One turn moves each row of this set onto another row. After a few examples, where does it send each row asked below?
Q301: [ 1.61  1.08 -0.94 -3.66  1.96  2.48 -1.62  0.25  0.89 -0.40  0.78  2.70
  0.22  1.01  0.85 -1.01  1.27  0.52 -3.98  0.12 -1.16 -2.13  1.90  0.17
  2.93]
Q960: [ 0.45 -0.14  1.02 -3.25  2.27  1.72 -1.62 -0.26  0.06 -3.02  1.84  2.15
  0.29 -1.73  1.11 -1.35  0.38  0.50 -2.97  0.53 -2.58 -0.52  0.84  0.93
  3.13]
Q51: [ 2.06 -0.58 -2.74 -0.07  1.16  0.99 -1.10 -0.97  1.09 -3.08  2.06  0.59
 -0.52 -2.15 -3.39 -0.69  0.14  0.68 -0.79 -0.32 -1.90 -0.91 -0.68  0.80
  0.61]
Q435: [ 1.16  0.43 -1.79 -0.53  2.44  0.41 -2.34  1.71  1.60  1.77  1.57 -0.63
  0.97 -0.74 -2.67  0.28  4.11  1.29 -1.75  1.24 -0.10  0.60 -0.19 -2.59
  0.73]
Q267: [ 0.00  1.16 -1.27 -1.80  3.50 -0.69 -0.99  4.16 -1.07  0.37  2.21 -0.95
  0.77 -1.06 -0.73 -1.36 -0.07  0.97 -3.37 -0.69 -0.38 -0.91  0.98  0.36
  1.73]
Q824: [ 0.02 -0.29  1.27 -3.00  2.09  1.29 -1.17 -0.10  0.27 -3.21  2.39  2.39
  0.35 -1.44  1.04 -1.68  0.31  0.58 -2.34  0.45 -1.67 -0.52  1.01  0.91
  3.14]
Q2: [ 0.49  1.74 -1.75 -2.99  2.39  0.45 -2.23  2.39  0.94  1.87  1.45 -0.06
  1.47  1.45  0.82 -2.37  0.64  0.19 -3.68  0.44 -0.59 -1.30  2.01  1.26
  2.27]
Q715: [-0.69 -1.37 -0.64 -0.42  0.08  0.66 -2.89  0.81  0.63 -0.14  2.90 -1.61
  1.53 -0.76 -1.38 -0.59 -0.26  2.27 -0.55  1.06  0.17 -0.94 -2.81  0.87
  0.40]
Q57: [ 0.98  0.36 -1.01 -0.99  2.25  0.93 -1.85  1.60  0.06  0.59  2.06 -0.61
  0.94  0.13 -1.67  0.80  5.04  0.97 -1.16  0.13  1.27 -0.83 -0.81 -1.81
 -0.06]
Q415: [-0.62  0.51  0.95 -2.03  3.09 -0.40 -0.61  1.71 -2.74 -1.92  2.95  1.01
  0.79 -1.75 -0.51 -1.16 -0.22  1.00 -1.55 -0.51 -1.64 -1.16 -0.04  0.20
  2.85]
Q763: [ 0.42 -0.29  1.10 -3.26  2.32  1.02 -1.37 -0.24 -0.06 -3.46  2.44  2.63
  0.15 -0.97  0.66 -1.35  0.60  0.44 -3.16  0.61 -2.40 -0.96  0.63  0.69
  3.08]
Q123: [-0.14 -2.09 -2.58 -0.95  0.64  0.57 -4.29  0.03  1.64  1.27  2.36 -1.39
 -0.28 -0.45  0.18 -0.73  3.14 -1.02 -2.99  1.72 -3.99 -1.14 -0.34 -0.98
  0.98]
Q99: [ 0.71 -1.48 -1.25 -0.96  1.56  1.11 -3.21  0.66  1.62  1.26  3.55 -2.00
 -1.15 -0.57  0.28 -1.56  4.02 -0.90 -3.89  1.80 -3.43 -1.12  0.62 -0.44
  0.65]
Q95: [ 1.12  1.36 -1.91 -2.90  2.65  0.59 -2.15  1.87  0.55  2.08  1.69  0.22
  1.83  1.18  1.05 -2.56  0.59  0.45 -3.59  0.06 -0.88 -1.63  2.22  0.80
  2.80]
Q567: [ 0.26  0.50 -1.39 -2.12  3.20 -0.60 -1.21  4.26 -1.12  0.72  2.65 -0.65
  1.12 -1.41 -0.50 -1.64  0.65  1.00 -4.01 -0.74 -0.66 -0.70  1.02  0.49
  2.22]
Q354: [-0.19  0.98 -1.25 -2.30  3.26 -0.21 -0.97  3.93 -1.08  0.54  2.21 -0.36
  0.94 -1.82 -0.88 -1.50  0.14  0.74 -3.99 -1.07 -0.24 -0.38  0.86  0.41
  1.54]
Q792: [ 2.01 -0.80 -0.73 -1.10  0.60  1.18 -2.41 -1.14 -0.68 -0.08  1.78  2.29
  0.12 -0.60 -2.67 -1.44  1.09 -1.42 -0.30  3.43 -1.42 -3.01  0.27 -2.06
  2.26]
Q389: [ 2.26 -0.96 -1.65 -1.59  1.59  1.73 -2.18 -1.11 -0.51  0.63  1.42  1.56
  0.80 -0.42 -2.50 -0.87  1.83 -1.98  0.00  2.81 -2.05 -3.42 -0.43 -2.04
  1.38]
Q773: [-0.68  0.16  0.95 -1.98  2.59 -0.23 -0.37  2.13 -2.81 -1.41  3.04  1.14
  0.44 -1.92 -0.27 -1.02  0.43  1.39 -1.68 -0.66 -0.69 -0.70  0.27  0.46
  2.84]
Q584: [ 0.02  1.73 -1.89 -3.24  2.18  0.84 -2.45  2.12  0.56  2.32  1.77  0.26
  1.71  0.92  0.81 -2.49  0.66  0.34 -3.65 -0.17 -1.07 -1.11  1.68  1.13
  2.45]
Q822: [ 0.59 -1.11 -2.16 -1.00  0.46  0.61 -3.84 -0.92  1.97  0.63  2.89 -1.50
 -1.39 -0.38  0.81 -1.81  2.83 -0.52 -3.46  1.96 -3.68 -1.10  0.75 -1.26
  1.25]
Q245: [-1.41 -1.07 -1.23 -0.92  0.47 -0.78 -3.31  0.26  0.55  1.10  3.47 -1.04
  1.88 -1.03 -0.91 -0.59  0.04  2.02 -0.78  1.60  0.17 -2.33 -2.39  0.15
  0.53]
Q306: [-1.87 -1.35 -1.04  0.14  1.26  0.13 -2.34 -0.22  0.29  1.24  4.05 -0.43
  1.22 -1.10 -1.40  0.06  0.21  2.65 -1.11  0.88 -0.36 -1.99 -2.30 -0.81
  0.46]
Q315: [ 2.03 -0.83 -0.61 -0.60  1.50  1.14 -1.66 -1.21 -0.38  1.74  2.39  2.07
  0.54  0.00 -2.33 -1.54  1.38 -1.75 -1.17  3.41 -2.60 -3.52  0.46 -0.88
  2.66]
Q776: [ 0.78 -1.31 -2.74 -0.81 -0.20  1.00 -3.23 -0.52  1.33  1.70  1.67 -1.47
 -1.00  0.02  0.52 -1.21  3.17 -0.62 -2.09  1.60 -3.72 -0.99  1.52 -0.38
  0.89]
Q127: [ 0.93  0.29 -2.52 -0.46  2.33  0.21 -2.37  0.73  0.58  1.16  1.55  0.20
  0.01 -0.42 -2.68  1.38  4.78  0.71 -2.04  0.73  0.32  0.33 -1.25 -1.56
  0.37]
Q437: [ 2.44 -0.88 -1.07 -1.17  0.25  1.66 -1.57 -1.36  0.34  0.42  2.08  1.96
  0.64  0.24 -2.83 -2.25  0.56 -1.56 -1.00  2.49 -2.91 -2.50 -0.57 -1.91
  2.71]
Q781: [ 1.63 -1.43 -1.63 -1.21  0.45  0.77 -2.83 -0.33  1.71  1.69  2.93 -1.50
 -1.38  0.45 -0.28 -1.77  2.88 -0.96 -4.40  0.91 -3.62 -0.42 -0.22 -1.26
  1.20]
Q34: [-1.89 -0.94 -0.98 -0.08  1.15  0.33 -2.83 -0.47  0.83  1.14  3.27 -0.11
  1.40 -1.10 -1.41 -0.15  0.28  1.24 -0.33  2.68  0.08 -1.67 -2.77  0.57
  0.55]
Q73: [ 1.75  0.64 -0.90 -3.24  2.12  2.03 -1.30 -0.19  1.39 -1.06  1.07  2.64
  0.21  0.88  1.27 -1.32  0.83  0.39 -3.78  0.20 -0.70 -2.04  2.43  0.23
  2.85]
Q654: [ 1.74 -0.85 -2.89 -0.75  1.76 -0.61 -2.02 -0.98  0.73 -2.67  2.66  0.31
 -1.01 -3.35 -3.14 -0.40  0.92  0.48 -1.35  0.04 -1.54 -0.74 -0.05  1.19
 -0.14]
Q563: [ 2.01  0.17 -0.73 -1.18  1.64  0.74 -2.09  1.01 -0.06  1.87  1.89 -1.26
  0.47  0.75 -2.12 -0.10  4.20  0.99 -2.09  0.37  0.96  0.61 -1.57 -1.34
  0.29]
Q154: [ 2.47 -2.16 -1.31 -1.86  0.14  1.96 -1.83 -1.00 -0.22 -0.10  1.54  2.19
  0.68 -0.68 -2.17 -1.11  1.42 -1.37 -1.32  3.43 -1.25 -3.41  0.28 -1.32
  1.05]
Q693: [ 1.89 -0.94 -3.16  0.24  2.25 -0.16 -0.94 -1.18  1.77 -2.41  2.15  1.63
 -0.12 -2.53 -3.23  0.20  0.58 -0.05 -2.01  0.10 -1.88 -1.49  0.35  1.13
  0.53]
Q350: [ 1.50 -1.16 -2.51 -1.10  2.32  0.49 -1.66 -2.28  0.58 -2.16  3.61  0.92
  0.32 -3.27 -2.89 -0.97  1.41  0.49 -1.24  0.48 -1.80 -0.38 -0.74  1.43
 -0.43]
Q790: [ 2.02  1.24 -2.09 -1.47  2.40  0.04 -2.32  0.62  0.83  1.30  1.83 -0.50
  0.60 -0.10 -1.98  0.17  4.77  1.29 -2.14  0.88  0.91 -0.24 -0.71 -2.40
  0.49]
Q935: [ 1.64  1.03 -0.67 -3.65  1.84  1.77 -1.52 -0.02  1.03 -0.78  1.09  2.62
  0.07  1.64  1.17 -1.24  1.49  0.12 -3.94  0.51 -0.88 -1.98  2.02  0.66
  2.79]
Q977: [-2.02 -1.40 -1.04 -0.07  0.60 -0.14 -2.83  0.10  1.45 -0.55  3.02 -0.45
  2.85 -0.89 -0.43 -0.21  0.21  1.46 -0.14  1.01 -0.36 -1.64 -1.90  0.77
  0.62]
Q276: [ 1.33 -1.05 -3.29 -0.56  2.57  0.96 -1.69 -1.32  1.51 -2.03  2.72  0.08
 -1.22 -3.21 -2.57 -0.25  0.98 -0.31 -1.43  0.89 -1.91 -1.49 -0.58  1.06
 -0.75]
Q218: [-0.73  0.35  1.14 -2.02  2.59  0.20 -0.52  1.47 -3.07 -1.21  2.27  1.14
  0.55 -2.05 -0.09 -0.97 -0.37  0.94 -1.65 -0.50 -1.17 -0.89  0.17  0.36
  2.54]

Q567 moves to Q95
Q584 moves to Q301
Now these:
Q935 moves to Q763
Q154 moves to Q350
Q57 moves to Q99
Q715 moves to Q563
Q654 moves to Q245
Q389 moves to Q276

One turn moves each row of this set onto another row. After a few examples, where does it send each row asked below?
Q428: [-0.21  0.66 -0.07  0.16  2.36 -1.66  0.33 -0.72 -1.53 -0.96  0.38 -2.28
  1.02 -2.58]
Q347: [ 0.91  2.60  1.03  1.90  0.00 -0.18 -0.40 -0.82  2.06 -0.91 -0.49  1.72
 -0.87 -0.48]
Q742: [-1.89  0.49 -0.02  1.45  1.48 -1.33 -3.38 -1.62 -1.26 -1.72 -0.20  1.36
  0.95 -2.85]
Q137: [-1.20  0.03 -2.18  0.18  1.64  1.53 -1.45  0.01  1.62  0.59  0.28  0.23
  0.86 -1.42]
Q976: [-1.78 -0.38  0.58  1.65 -1.80 -2.70 -1.11 -0.31  0.93 -0.77 -1.28 -1.43
  1.58 -1.19]
Q560: [-1.77  0.49 -1.89 -0.76  0.50  0.80 -1.44  1.26  1.26 -2.37 -2.98 -0.07
  1.33 -1.69]
Q409: [-0.37  1.05 -0.55  0.33 -0.85  1.26  0.48 -2.62  0.79  0.91 -2.40  1.25
  1.70 -1.13]
Q591: [ 0.92 -0.73  0.30  0.71 -0.76 -0.26  1.28  2.48 -0.55 -2.26 -1.57  0.33
 -0.31 -1.16]
Q76: [-2.86  1.06 -2.09  0.19  1.78  1.16 -0.41  1.44  0.49 -0.78 -0.96  0.69
  0.95 -2.60]
Q6: [ 1.03 -0.12 -1.95  0.71  0.72  0.87 -0.89 -1.75  0.35 -3.99 -0.68  1.45
  0.63 -0.19]
Q497: [-1.59  0.38  1.53  2.04 -0.27  1.38 -0.39 -0.09 -1.11  1.01 -2.95  0.85
  1.62 -1.87]
Q163: [-0.72 -0.78 -0.42  1.28 -0.10  0.89 -0.34 -1.40 -1.79 -1.13  0.38 -2.26
 -0.65 -2.02]
Q947: [-0.07  0.21  0.34 -0.98 -0.32 -1.74 -1.03 -1.50  0.10 -1.14 -3.37 -1.64
  2.58 -1.57]
Q115: [-1.77 -1.48  1.71  0.01 -0.27 -0.52  1.84 -2.92 -1.00 -1.14 -0.50  0.59
  1.02 -1.77]
Q488: [-1.25  1.31 -0.52  0.43  0.81 -0.04 -3.25  1.15  2.36 -2.16 -1.49  0.06
 -0.03 -1.25]
Q388: [-1.77  0.25  2.93  1.03 -0.05 -0.18  2.06 -1.60 -0.46 -2.41 -2.02  1.94
  0.78 -1.22]
Q432: [-0.33 -1.10  2.85 -0.09  0.04 -1.38  0.95 -1.61 -0.55 -3.59 -1.46 -0.06
  0.21 -1.07]
Q849: [-0.51 -0.95 -1.90  0.31 -0.27 -1.52 -1.31 -0.66 -0.01 -2.26  0.77  2.52
  0.01 -2.20]
Q889: [-0.74 -0.64  3.65  1.14  0.03 -1.41 -0.09 -2.82  0.60 -1.19 -0.79  0.75
  0.96 -0.54]
Q694: [ 1.26 -0.35 -0.45  0.73  2.61  0.70 -0.70 -0.30 -0.42 -1.63 -2.01  2.31
  3.10 -0.48]
Q965: [-0.02  1.63  0.78  3.66  0.94  0.85  0.79 -0.40  1.05 -1.57 -0.73 -0.78
  1.11  0.92]
Q334: [-0.49  0.60 -0.75  0.39  2.91  0.05 -2.55  0.85  1.76 -0.84 -0.30 -1.27
  1.27 -0.82]
Q192: [-0.67  2.32  0.28  0.83  0.76 -0.80  1.09  1.21 -1.08 -2.63 -0.80  0.93
 -1.34 -2.95]
Q583: [-0.10 -0.66  2.68  1.11  1.74 -0.45  2.25 -1.79 -0.44 -1.57  0.55  0.63
  0.49 -0.67]
Q716: [-2.09  1.10 -0.51  1.86  2.21 -1.68 -1.02 -0.76 -0.16 -2.09 -1.77  1.51
  3.89 -1.34]

Q497 moves to Q976
Q192 moves to Q347
Now these:
Q388 moves to Q889
Q488 moves to Q137
Q849 moves to Q6

